One turn moves every row onto another: examples first, then more rows asked
Ber: -34	14	5	0	-10	19	1	1	-3	-18	0	-3	-9	-14	-1	-3	9
Bugir: 12	-10	7	-4	-11	5	10	4	-8	-18	-3	-2	20	-17	4	17	-23
Ninab: -7	0	-22	10	2	7	-9	0	-2	11	7	14	0	-10	-13	-24	9
fusu: 5	11	14	-1	-8	-20	11	-10	-14	-8	-9	-16	-6	5	10	17	16
pip: -6	-5	8	-9	-7	-24	17	-23	-12	-10	-4	0	-5	-10	18	-6	10
Luzoz: 6	-18	11	2	0	-7	6	-1	-3	-10	6	-5	20	-21	9	9	-32
nukem: -10	-16	-2	-20	17	11	8	-7	-4	4	16	6	0	1	19	2	14
ragel: -19	25	4	21	-9	8	-7	12	2	-15	-5	-20	1	-11	-10	1	0
Lak: 17	-12	-15	15	9	-8	-1	6	3	3	3	-4	30	-19	0	-16	-4
sidu: -13	12	9	2	1	3	-11	9	16	15	7	-20	-4	3	3	-13	19
Rono: -11	0	6	-19	17	13	10	3	-3	0	15	-5	2	14	13	10	15
Dano: -2	-19	16	-13	-3	6	9	-4	-10	-11	7	-1	9	-15	16	19	-20
Lapu: -24	14	5	22	9	5	-17	1	0	0	8	-22	-15	-3	-2	14	-2
Tuf: -3	5	-3	19	4	6	-23	9	-4	25	9	-10	6	-6	-11	-12	13
Laf: -3	-15	14	-5	11	-4	9	-6	-3	-9	14	-5	6	-4	13	20	-31
Nafal: 11	9	2	21	2	-23	1	-10	-29	-1	-3	-9	6	2	-10	13	1
Tet: -20	18	2	7	1	5	-2	12	1	7	7	-2	12	-1	-14	-28	12
gopez: 3	-8	9	-11	2	8	12	0	-8	-17	5	-2	4	0	7	28	-23
pabu: -7	-12	1	-9	27	5	0	-4	-2	11	21	-7	-2	10	16	13	9
kuv: -22	0	-11	11	-14	9	-4	-5	1	-16	-4	4	-1	-34	-2	-16	0
fenet: 0	-5	-15	5	2	6	-18	-2	13	20	6	-3	-16	-5	3	-9	17
lise: 7	-5	-3	8	9	-31	5	-24	-9	-1	1	-7	-16	2	13	11	2
doz: -17	8	-11	-5	0	6	1	1	17	2	4	5	-11	0	1	-26	16
bepim: 10	-6	5	5	4	-5	11	3	-2	-17	4	-6	16	-6	1	17	-35
bugu: -27	-12	-10	12	3	7	-14	-15	-2	0	9	2	-18	-28	8	-4	-1
gosuk: 0	-7	-4	13	3	-30	8	-22	-27	-4	2	7	7	-15	0	-8	-4
lunib: -2	9	14	4	-13	-19	13	-9	-31	-11	-7	-3	18	-10	-2	-4	10
marel: 13	0	-11	5	-1	0	7	13	3	-10	-4	-2	35	-15	-4	-17	3
tata: -12	-2	-10	33	6	-4	-22	-5	4	2	5	-15	-8	-24	-3	0	-10
Buba: 17	4	-8	15	9	-7	1	15	5	-2	0	-15	32	-5	-6	-8	-2

pabu turns into -> Buba
Laf turns into -> bepim
And these:
kuv turns into -> bugu
Ninab turns into -> fenet
lunib turns into -> pip

One turn moves every row onto another: examples first, then more rows asked
sodun: -6	2	-10	-9	-2	-12	16	39	-8	-3	-4	-20	-5	23	-10	4	12	-9
Velo: -2	-12	-11	-5	7	-4	-19	-5	-27	2	6	-24	-15	11	16	7	9	5
nekob: -14	-5	-30	-1	2	-20	0	-23	-9	9	7	-18	-2	-11	-9	4	8	1
leb: 14	-5	-13	14	5	-6	-3	18	-21	10	0	-20	17	11	-13	27	18	0
litev: 19	-14	0	18	1	10	-17	13	-13	21	-5	-15	11	-1	-12	8	6	3
Mopur: -14	26	-10	-17	12	-13	9	19	0	-8	-10	-7	-14	4	-20	2	-18	-11
bur: -25	9	-16	3	-8	-2	1	-2	-6	-1	1	16	4	-13	-5	-4	-4	-27
Vanu: 18	1	-15	-4	3	11	-13	-10	-14	8	-28	5	8	-14	-26	9	-8	-1
nal: 29	-2	-20	5	4	-4	-15	13	-19	8	-3	-25	16	3	-5	23	6	-7
muk: -3	0	-15	-3	6	-16	-4	-16	-16	9	4	-21	-20	15	14	0	14	7
sudo: -12	13	-6	-11	6	-8	16	11	-4	-16	-21	6	-13	1	-10	-11	-14	-27
nim: 9	2	-13	-1	-2	-20	-5	44	-3	5	11	-12	-1	4	-8	5	1	-10
sigu: 0	-5	-6	5	11	7	-3	-21	-16	0	-29	0	3	-17	-23	3	-13	-9
Lik: 27	-9	-18	19	15	-8	-20	8	-22	2	-4	-21	12	4	-4	8	13	-5
kada: -6	12	-7	10	-4	-7	5	-5	-8	11	-1	6	-15	16	18	-14	16	-12
Vuted: 7	9	-13	-15	-3	-8	5	35	-5	-6	-7	-28	-3	19	3	3	1	-22
puz: 9	-4	-15	7	16	6	-15	-19	-16	-1	-30	-1	2	-13	-26	-4	-2	1
nelib: 25	-22	-11	15	9	-6	-16	3	-25	5	-3	-22	9	-3	-4	15	5	-3
mapim: -4	11	-8	-20	-5	7	9	12	-1	-6	-32	2	-11	3	-18	-13	-11	-17
ziva: 3	7	-18	3	6	-18	3	35	-7	-12	-2	-22	-2	17	3	-9	9	-25
sofup: -14	9	-6	-16	1	-1	15	13	-7	-4	-27	12	-14	8	-27	-2	-2	-2
fuvul: -14	12	-14	-10	7	-4	8	7	1	-16	-29	-2	-11	1	-20	-20	-8	-20
Taluf: 12	-2	-10	0	4	-20	3	35	-15	-10	5	-18	-7	15	9	-1	4	-22
mabo: 7	3	-8	5	10	7	-4	-10	-20	9	-24	9	9	-5	-31	18	4	8
giv: -8	7	-2	4	-5	-1	-8	14	-16	1	5	10	-13	17	23	-7	8	-17
dizot: -18	6	-21	12	-10	-10	8	-13	0	13	3	9	3	-11	-5	-8	9	-19
zag: -4	11	5	0	14	16	-5	-13	-9	9	-29	-10	-2	-1	-23	7	-13	3
Fato: -21	-9	-24	-6	4	-4	-12	-21	-16	1	1	-17	3	-18	-10	12	-4	-4

mapim turns into -> Vuted
nim turns into -> litev
And these:
ziva turns into -> Lik
mabo turns into -> sofup
kada turns into -> muk
giv turns into -> Velo
nelib turns into -> sigu

